Named moves, each a turn or a mirror, and the order they were made in; the first pair answered
boge (before -> after):
[-1.21 -1.92 -0.50 -1.20 -0.14  1.15  0.17 -1.00 -0.63  1.30  1.92  1.85
 -0.81  1.08  1.10  2.39  0.81  1.70  2.38]  ->  [-0.66 -0.70 -1.50 -0.98 -2.01 -0.13 -0.97 -2.62 -0.15  2.49  0.87  0.65
 -1.67 -0.09  2.10  0.90  0.27  1.69 -0.88]
[ 3.36 -2.12  0.89 -1.66 -1.59 -0.16 -0.61  2.42  3.68  0.02 -1.41 -0.96
  0.70 -0.66 -2.51  1.74 -1.30 -2.26 -0.35]  ->  [ 3.30 -1.97  0.93 -1.56 -1.62 -0.12 -0.76  2.43  3.63 -0.05 -1.38 -0.82
  0.56 -0.90 -2.48  1.75 -1.19 -2.32 -0.42]
[-3.24  0.53  1.88 -0.36  0.31  0.93  1.85 -1.89 -2.84  1.84  0.97  2.06
  0.13  0.57 -0.18  3.39 -0.50  0.70  2.86]  ->  [-2.53  1.99  0.61 -0.36 -2.11 -0.64  0.39 -3.90 -2.41  3.64 -0.45  0.55
 -0.71 -0.94  1.07  1.51 -0.98  0.57 -1.44]
[-0.98 -1.11  0.42 -0.63 -2.45  0.61  3.07  0.77  0.76 -1.46 -0.58 -2.01
 -1.85  0.27  0.31  0.52  2.45  0.77  2.67]  ->  [-0.62 -0.26 -0.14 -0.44 -3.78 -0.31  2.25 -0.46  1.01 -0.46 -1.33 -2.59
 -2.41 -0.70  0.96 -0.50  2.13  0.72  0.29]
Badu (before -> after):
[-1.25 -0.51  0.95 -0.79 -4.13 -0.50  1.66 -1.77  1.14 -1.70 -0.52 -1.64
 -0.75 -0.74  0.08 -1.02  1.97  1.33 -1.01]  ->  [-0.88  0.42 -0.02 -0.11 -3.63 -1.28  0.93 -2.31  0.81 -1.16 -1.31 -1.38
  0.36 -0.94  0.18 -1.76  1.45  0.95 -2.92]
[ 3.19  0.15 -0.69  0.82  3.31  0.86 -2.46  0.87 -0.05  0.40  0.33  2.57
  2.05  1.08 -2.28  2.16 -1.87 -1.62  0.08]  ->  [ 2.41 -1.16  0.68 -0.08  2.38  1.79 -1.10  1.62  0.49 -0.44  1.55  2.21
  0.47  1.68 -2.30  3.04 -1.26 -1.38  2.91]
[-4.29 -2.15  0.10  1.67  1.90  2.63  1.11 -0.35 -3.03 -3.38  2.40  4.30
  4.40  3.32  1.29  0.72 -0.25  1.80  1.87]  ->  [-5.07 -2.22  0.64  1.05  0.48  2.66  1.89 -0.65 -2.74 -3.29  2.80  3.83
  3.26  3.10  2.17  0.70  0.26  2.38  2.00]
[-0.35  1.00 -0.11  0.18 -2.56 -1.12  0.70 -1.65  1.25 -0.22  0.03 -0.92
 -2.26 -1.56  0.70 -1.08  0.82  0.67 -1.92]  ->  [ 0.45  1.73 -0.89  0.79 -1.37 -1.59 -0.32 -1.51  0.75  0.14 -0.73 -0.45
 -0.90 -1.68  0.30 -1.26  0.11  0.28 -3.30]
zevot (before -> after):
[-1.81  0.55 -0.54 -0.32 -3.56 -0.06  1.50 -1.03 -0.54  0.49  1.22 -0.12
 -1.77 -0.27  3.28  0.66  0.37  2.38 -0.38]  ->  [ 1.49  0.44 -1.27 -0.02 -1.95  0.12 -1.96 -1.15  0.40  2.82  0.64  1.80
 -1.33 -0.17  1.35  2.55 -2.50 -0.59 -0.87]
[ 1.76  0.27 -1.23 -0.11 -0.06 -0.88  0.93 -1.17 -0.30 -1.28 -1.88  1.77
  0.17 -1.08  0.93 -1.92 -2.40 -1.17 -1.31]  ->  [ 0.13  0.48 -0.95 -0.19 -0.67 -0.80  2.11 -1.39 -0.82 -1.86 -1.48  1.46
 -0.06 -1.11  2.06 -2.54 -1.21 -0.02 -0.67]
[-3.52  0.77 -0.58 -1.14  0.63  0.13  2.67  0.96 -2.22  0.50  1.64  2.11
  1.11  2.42  3.34 -0.99  3.60  2.81  3.27]  ->  [ 2.41  0.44 -1.62 -0.74  3.21  0.21 -2.99  1.23 -0.72  3.55  0.12  4.36
  2.21  2.50 -0.38  1.94 -1.34 -2.11  1.61]
[-3.91 -0.80  0.65  1.86 -3.87 -0.54  3.02  0.21  0.89  1.99  0.36  1.52
 -4.54 -0.61  1.30 -0.32 -0.69  2.74 -0.61]  ->  [-0.26 -0.93 -0.18  2.09 -2.20 -0.21 -0.87  0.15  1.97  4.42 -0.20  3.59
 -3.81 -0.56 -0.76  1.91 -3.88 -0.35 -1.23]
vak (before -> after):
[ 0.37 -1.19  0.09  0.67  3.99  1.91 -1.61  0.73 -1.13  1.68  0.48  4.26
  1.97  1.63 -0.90  2.88 -2.59 -1.24  2.67]  ->  [-2.34  0.59 -0.38 -0.32 -4.29 -0.57  0.27 -3.05  0.00  2.41 -0.13 -0.49
 -2.86 -1.10  4.05 -1.85  0.27  1.80 -2.66]
[ 0.03  0.98 -0.77 -0.23  0.97  0.47 -1.15 -1.24 -0.65  0.50  0.94  1.64
  1.52  0.12  1.03  0.11  0.04 -0.34 -0.62]  ->  [-0.44  1.33 -0.74 -0.33  0.04 -0.12 -0.72 -1.46 -0.56  0.41  0.72  0.81
  1.24 -0.15  1.55 -0.71  0.48  0.02 -1.33]
[ 2.02  1.56  1.11 -1.65  0.25  0.96 -0.87 -2.26  1.35  3.01  1.00  1.29
 -0.86 -0.15 -0.25  1.65 -3.12 -0.69  2.40]  ->  [-0.68  2.87  0.75 -1.49 -0.87 -1.25  2.82 -2.03  0.10 -0.79 -0.56 -2.54
  0.61 -1.43  0.36 -2.61  0.40  2.47 -1.00]
[ 0.25 -0.39 -1.38  1.26 -0.31  0.33 -1.14 -1.79  0.97  2.14  0.56  1.65
 -0.84  0.04  1.38  0.41 -0.33 -0.25  0.26]  ->  [-1.13  0.18 -1.56  1.80  0.49 -0.67  1.05 -0.79 -0.23 -0.82 -0.37 -0.07
  1.13 -0.26  0.91 -1.87  1.53  1.47 -0.98]

Between the rows of a pair lie 2 to 3 moves.
[-3.01 -0.82  1.12 -0.74 -2.13  0.64  1.64 -1.33  0.50 -1.46  2.10 -1.16
 -3.78  1.50 -0.47  0.68  2.28  0.51  1.08]  ->  [-2.04 -1.43  1.32 -0.80 -1.32  1.21  0.71 -1.28  0.68 -0.45  2.56 -0.01
 -3.94  2.02 -0.78  2.06  1.40 -0.53  2.27]
vak vak
[ 0.51  0.08  0.03  1.33  3.93 -0.18 -0.14  1.99 -1.75 -1.36 -0.64  1.81
  3.13  1.13 -1.41  1.17 -1.03 -0.63  1.25]  ->  [ 0.99  1.88 -1.19  0.66 -1.48 -2.55 -1.50 -1.22 -0.36  0.92 -2.07 -1.02
  0.34 -1.18  0.90 -1.47 -1.05 -0.30 -4.17]
Badu boge
[-0.14  0.99 -2.27  0.13 -0.72 -1.53 -0.87 -0.68 -0.81  1.97  1.58 -1.12
  1.40  0.57  2.49 -1.42 -0.09  0.58 -1.68]  ->  [ 1.12 -1.51 -0.38 -0.52  1.33 -0.14 -0.35  2.03 -0.14  0.08  2.47 -0.55
  1.67  1.67 -0.78  1.06 -0.73 -0.73  2.54]
boge zevot Badu
[ 0.93 -1.52  0.62 -2.27  0.41 -1.08  1.37  1.35 -0.02 -2.66  1.37 -0.50
  0.47 -0.51 -0.72  0.43  1.06 -2.19  2.36]  ->  [ 1.29 -1.35  0.31 -2.03  1.28 -1.25  0.90  1.56  0.03 -2.70  1.02 -0.13
  1.29 -0.47 -1.17  0.33  0.66 -2.45  1.85]
boge Badu boge
[ 0.92  0.74 -1.07 -1.42 -2.11  0.36 -2.27 -2.93  1.06  2.67 -0.36  0.67
 -1.23 -0.21  2.06 -1.20 -0.73 -0.53 -3.68]  ->  [-0.16  0.26 -0.71 -0.25  3.43  0.26  0.56  0.91 -1.26 -2.55 -1.22  0.25
  4.19  0.87 -1.12 -1.91  0.99  0.52 -2.30]
vak boge
[-0.12 -0.49  1.31 -0.78 -2.96  1.52  0.47  0.75  0.75  0.93  1.29 -1.87
 -3.92  0.12  0.59  1.33  0.87 -0.20  2.86]  ->  [-0.83  0.38  0.47  0.65  1.70  0.61  1.95  3.13 -1.78 -2.83 -0.23 -2.12
  1.38  0.73 -1.64 -0.27  1.98  1.00  1.58]
Badu vak
[-0.45 -1.37  1.49  0.29 -1.22  1.61  0.49  1.22  0.69  1.56  0.57  0.38
 -1.47  0.24 -1.46  1.65 -0.44  0.21  2.64]  ->  [-2.15 -0.75  1.29  0.71 -1.40  0.89  2.37  1.51 -0.24 -0.24  0.22 -1.14
 -0.50  0.01 -0.71 -0.25  1.21  2.09  1.36]
vak Badu boge
[ 2.15 -0.62  0.59 -0.78 -1.33 -1.12 -1.39 -1.23  1.40  0.79 -1.08 -0.69
 -1.31 -0.48 -0.18 -0.77 -1.31 -1.62 -1.92]  ->  [-0.36 -0.59  1.09 -0.86 -2.01 -1.11  1.55 -0.88  0.52 -1.27 -0.55 -1.82
 -1.42 -0.46  1.07 -2.18  0.94  0.75 -1.09]
Badu zevot
[-0.46  2.38  0.03  1.56 -0.01 -2.48 -1.27 -1.15  1.68 -3.90 -2.51 -1.34
 -0.60 -3.07  0.68  1.98 -1.70 -0.22 -1.19]  ->  [-1.52  0.79  1.38  1.11  0.95 -1.28  0.49  0.35  1.77 -5.18 -1.04 -0.73
 -0.90 -2.07  0.35  3.30 -0.84  0.26  2.53]
boge Badu
[ 1.35  0.89 -2.83  0.32  2.08 -0.02 -3.12  0.40  1.12  1.92 -0.49  1.09
  2.05  0.47 -1.15  0.35 -2.45 -1.10 -1.70]  ->  [-0.95 -1.02 -1.01 -0.17  3.09  1.42  0.41  2.37  0.73 -1.05  1.49  1.02
  2.05  1.84 -1.52  1.15 -0.35  0.36  3.30]
vak boge
[-2.33  1.74  0.01  0.52 -0.33 -1.22  1.35 -0.62  0.01  0.67  0.20 -1.57
 -1.66 -1.74  1.66 -0.03  2.17  1.60 -0.49]  ->  [-0.34  1.56 -0.45  1.49  4.11 -0.50 -0.56  0.92 -0.41  0.78 -0.12  1.08
  1.18 -0.60 -0.60  1.83  0.45 -0.18  0.57]
Badu vak
[-1.83  0.18 -1.52  0.38 -0.76  1.84  1.13 -3.09 -1.50  2.12  1.41  2.31
 -0.58  0.48  2.64 -1.71  1.12  2.65  0.61]  ->  [-2.19  0.30 -1.55  0.83  0.46  1.45  2.08 -2.15 -2.14  0.38  1.07  1.79
  0.93  0.51  1.93 -2.50  1.84  3.27  0.44]
vak vak vak
[-1.40  0.75 -1.20 -0.18 -3.26 -0.22 -0.65 -2.70  0.48  1.36  0.10 -0.52
 -2.08 -0.55  2.30 -0.70  0.21  1.31 -0.56]  ->  [-0.51  0.13 -0.62 -0.89 -3.30 -1.07  0.05 -1.48  1.10 -0.76 -1.08 -2.62
 -1.70 -1.19  0.29 -1.36  0.41  1.06 -1.33]
boge zevot vak
[-1.50 -3.83 -0.62  0.92  0.32  1.29  1.40  2.45 -0.70 -2.28  0.18 -0.04
 -1.97  1.14 -0.14  1.36  0.86  1.46  5.49]  ->  [-2.38 -2.04 -1.70  1.00 -3.86  0.00  0.51 -0.84 -0.15  0.54 -0.08 -1.17
 -4.56 -0.38  3.32 -0.61  0.97  2.29  1.87]
vak Badu
[ 2.55 -1.26  1.59 -1.79 -1.21 -1.93 -2.59 -0.46 -1.03 -0.40 -0.70 -0.25
  1.08  0.26 -0.85 -0.55 -0.83 -0.90 -2.43]  ->  [ 1.48 -1.76  2.37 -2.35 -3.27 -1.41 -1.73 -1.10 -0.48  0.12  0.21 -0.65
 -1.08  0.16  0.51 -0.30 -0.16 -0.19 -1.09]
boge vak
[-0.13 -2.16  3.42 -2.86 -3.29  3.22  4.44  1.95  3.27 -2.77  3.07 -1.34
 -2.20 -1.31 -0.25 -0.27  2.27  0.96  2.73]  ->  [ 2.52  0.50  0.66 -2.04 -5.25  2.55 -1.36 -2.21  4.10  4.07  2.16  0.78
 -3.86 -2.27  2.27 -0.05 -1.13 -1.48 -2.06]
zevot boge
[ 2.48 -1.22 -0.82  1.28  1.43  1.15 -1.20  0.28  0.12 -1.68  0.19  1.26
  0.44 -0.07 -2.76  0.74 -1.39 -1.64  1.21]  ->  [ 0.61 -1.10 -0.12  0.23 -3.59  0.65  0.42 -1.28  0.98 -1.57  0.68 -1.28
 -3.01 -1.13 -0.01 -1.26  0.41  0.11  0.37]
Badu vak
[ 2.23 -0.93 -0.06 -0.82  0.98  0.02 -0.62  1.48  0.26 -1.42 -0.40 -0.01
  0.72 -0.11 -2.80  0.95 -0.72 -1.59  0.61]  ->  [ 0.90 -1.18  0.50 -1.70 -2.77 -0.11  0.42  0.09  1.18 -0.67  0.40 -1.46
 -2.44 -0.77 -0.81  0.17  0.20 -0.55  0.37]
Badu vak
[ 5.82 -1.39  1.05 -1.01 -0.76  0.51 -3.78  0.36  2.94  1.35 -0.56  0.76
 -3.33 -0.43 -3.66  2.80 -3.75 -4.14  0.87]  ->  [-0.53 -2.67  3.34 -1.53 -0.65  1.25  4.13  3.07  0.81 -5.25  1.20 -1.77
 -2.40  0.40 -2.40  0.59  1.95  0.84  5.29]
zevot vak zevot
[ 0.95 -0.69 -0.16 -1.07  2.14  0.59  1.21  2.28 -0.44 -4.26 -1.46 -0.41
  3.37 -0.28 -2.51 -0.13  0.96 -1.48 -1.16]  ->  [-1.88  2.09 -1.62 -0.52 -1.74 -0.22  1.10 -1.49 -0.87 -1.04 -0.89 -0.35
  1.05 -1.21  2.76 -2.40  2.17  0.63 -3.88]
zevot boge
[ 1.34  0.41  0.64  0.36  0.85 -1.42  1.86  2.00  1.89 -2.51 -0.52 -1.84
  0.28  0.25 -2.17 -0.80  1.41 -0.92  1.11]  ->  [ 1.67 -0.37  1.10 -0.19 -0.11 -0.75  1.72  1.80  2.59 -1.79  0.15 -1.48
 -1.24  0.30 -1.83 -0.03  1.05 -1.44  2.31]
vak zevot vak
[-0.43 -1.08  1.05 -0.79  0.97  0.28  2.34  2.62 -0.62 -3.28 -0.21 -1.35
  0.37  0.90 -2.43  0.09  0.84  0.57  2.22]  ->  [-0.73 -1.20  1.20 -1.56 -2.61  1.17  1.41  0.20  0.62  0.19  1.15 -0.31
 -3.71  0.79  0.55  0.93  0.30  0.39  2.86]
Badu vak Badu
[-1.31  2.00 -1.50  0.89 -2.01 -0.56 -0.67 -2.43 -1.07  1.85 -0.72 -0.40
 -1.16 -0.33  2.85 -1.89  0.36  1.34 -2.42]  ->  [-0.84 -0.40  0.08  0.81  2.39  1.85  0.21  0.70 -1.52  0.52  1.12  2.60
  0.54  2.14 -0.03  2.06 -0.31 -0.07  4.09]
zevot boge
[-2.35  0.90 -0.47 -0.82 -1.03 -0.55  2.25 -0.79 -0.61 -0.95  0.90 -0.23
 -0.38  1.19  2.02 -1.16  1.89  0.49  0.23]  ->  [-1.88  1.12 -0.85  0.06  1.74 -0.34  1.62  0.15 -1.47 -1.33  0.54  1.00
  1.83  1.90  0.78 -0.50  1.42  0.08  0.59]
Badu Badu boge
[ 0.17  0.58  1.08 -0.71 -0.01 -0.32  4.40  0.99 -1.68 -3.23  0.04 -0.46
  1.85  1.35  1.03 -0.06  0.23  3.07  0.60]  ->  [ 3.55  0.92  0.05 -0.30  1.67  0.34 -0.24 -0.03 -0.77  0.99 -0.30  2.64
  1.95  1.59  0.02  2.66 -3.62 -0.40  0.03]
boge Badu vak
[ 3.27 -2.70  1.88 -2.27  1.04  0.86 -0.93  2.52  2.23 -1.85  0.06 -1.07
 -0.53  0.92 -4.11  2.38 -1.55 -2.85  3.75]  ->  [ 2.56 -0.92  0.96 -2.94 -4.93 -0.93 -1.30 -0.68  3.25  0.30 -0.83 -3.67
 -4.13 -1.44 -0.79 -0.57 -0.87 -1.76 -0.89]
Badu boge
[ 1.27 -1.25  2.47 -1.24  0.45 -0.12  0.01  1.70  2.18 -0.54 -0.55  0.29
 -1.49 -0.68 -1.33  0.75 -2.04 -2.50  1.93]  ->  [-0.50 -0.92  2.56 -1.57 -0.91 -1.01  2.16  1.77  1.63 -2.38 -0.77 -1.75
 -1.68 -1.29 -0.51 -1.30  0.00 -0.60  0.96]
Badu vak
[ 1.26 -1.36 -0.51 -0.67 -1.61  0.52 -0.77 -0.77  0.98  0.84  0.03 -0.30
 -1.36 -0.25  0.81  0.75 -0.25 -0.81 -0.61]  ->  [ 0.31 -1.30 -0.40 -0.74 -1.93  0.59  0.25 -0.98  0.71  0.40  0.47 -0.61
 -1.54 -0.32  1.56  0.15  0.52 -0.14 -0.47]
zevot zevot
[ 1.69 -2.15  2.37 -0.66  0.51 -0.26  3.18  0.73  0.25 -3.40 -0.39 -1.52
  2.21 -0.65 -1.52  0.19 -0.48  0.68  2.67]  ->  [ 0.87 -1.64  2.24 -0.90 -1.99 -0.96  3.66 -0.48  0.51 -2.88 -0.55 -3.06
  0.80 -1.60 -0.14 -1.29  0.31  1.59  1.14]
vak vak
[-0.63  0.54  0.74 -1.04 -1.75 -1.35  0.86  1.19  1.21 -1.21  0.92  0.01
 -3.35 -1.47  0.70 -0.29  1.04  0.92 -1.46]  ->  [-0.71 -0.33  1.43 -1.28 -1.00 -0.56  1.04  2.02  1.31 -1.20  1.70  1.12
 -3.41 -0.65  0.34  1.09  0.83  0.53  0.69]
boge vak vak
[ 0.07 -1.08 -0.06 -0.21  0.12 -0.25  3.40  1.09  0.29 -2.61 -1.45 -1.46
  0.02  1.19  0.73  0.48  1.03 -1.59 -0.03]  ->  [ 1.71 -0.57 -0.89 -0.28 -1.22 -0.32  0.58 -0.68  1.12  0.61 -1.60 -0.43
 -1.50  0.67  1.61  1.24 -0.87 -3.05 -1.35]
vak boge Badu
[-0.51 -0.80  0.89 -0.53 -0.31  0.10  1.03  1.36  1.02 -2.68 -0.05 -1.83
 -0.79  0.16 -1.40  0.35 -0.11  1.22  1.37]  ->  [ 0.96 -0.89  0.52 -0.18  0.83  0.83 -1.25  0.89  1.32 -0.54 -0.02  0.14
 -0.68  0.57 -1.74  2.19 -1.87 -0.33  1.82]
zevot zevot
[ 1.70 -0.75 -2.07  1.93 -1.20 -0.74 -1.92 -0.68 -0.46  2.92 -1.13 -1.47
 -0.75 -1.27 -1.63 -0.06 -0.03 -1.24 -5.61]  ->  [-1.68 -0.60 -1.88  2.46 -1.62  1.14 -0.52 -2.12 -1.63  4.52  1.42  0.88
 -1.81  0.23  2.28  0.50  1.35  0.69 -2.55]
zevot zevot
[-0.10  0.56 -0.06 -0.10 -3.13 -0.62  0.52 -2.16 -0.36  1.81  0.03 -2.43
 -1.81 -1.09  3.41 -1.78  0.43  1.99 -2.30]  ->  [ 1.90 -0.42  0.09 -0.20 -1.68  0.92 -1.88 -2.00  0.36  4.20  1.24  0.53
 -2.26  0.11  2.48  1.55 -2.07 -0.27  0.45]
vak vak
[-3.21  0.98 -0.20 -0.55 -0.38 -0.18  2.66 -0.27 -0.91 -1.50  1.54  0.24
 -0.56  0.04  2.28 -1.39  1.99  1.44  1.28]  ->  [-1.52  2.66 -1.91  0.52  1.25 -1.52  0.23 -0.82 -1.45 -0.47 -0.29  0.65
  1.75 -0.46  1.76 -2.23  0.66  0.38 -2.48]
boge Badu Badu
[ 3.29  0.44 -0.38  0.55  3.57 -0.78 -2.28  1.03  0.14 -0.32 -1.18  0.16
  2.93 -0.50 -2.36  0.57 -2.60 -3.01 -1.75]  ->  [-1.16  1.07  0.46 -0.67 -2.15 -2.02  2.17 -0.60  0.21 -2.04 -0.75 -4.02
 -0.32 -1.97  1.58 -3.26  1.38  0.95 -3.21]
vak Badu zevot
[ 1.86 -0.80  0.95  1.46  4.32  1.12 -1.18  2.57 -1.62  0.50  1.36  1.81
  2.30 -0.96 -0.77  1.48  1.05  0.19  2.73]  ->  [ 2.01  1.20 -0.41  0.71 -1.40 -1.29 -2.52 -1.02 -0.25  3.14 -0.27 -1.25
 -0.96 -3.41  2.00 -1.71  1.00  0.45 -3.07]
Badu boge
[-1.61  0.31 -1.08  0.33 -3.04 -0.88  0.65 -1.93 -1.81  1.39 -1.28  0.11
 -0.62 -0.23  3.89 -2.54  1.12  1.90 -1.34]  ->  [ 0.05  1.25 -2.20  1.17 -0.77 -1.36 -1.43 -1.89 -2.24  2.23 -2.34  1.27
  1.28 -0.21  2.72 -2.13 -0.47  0.81 -2.87]
Badu zevot
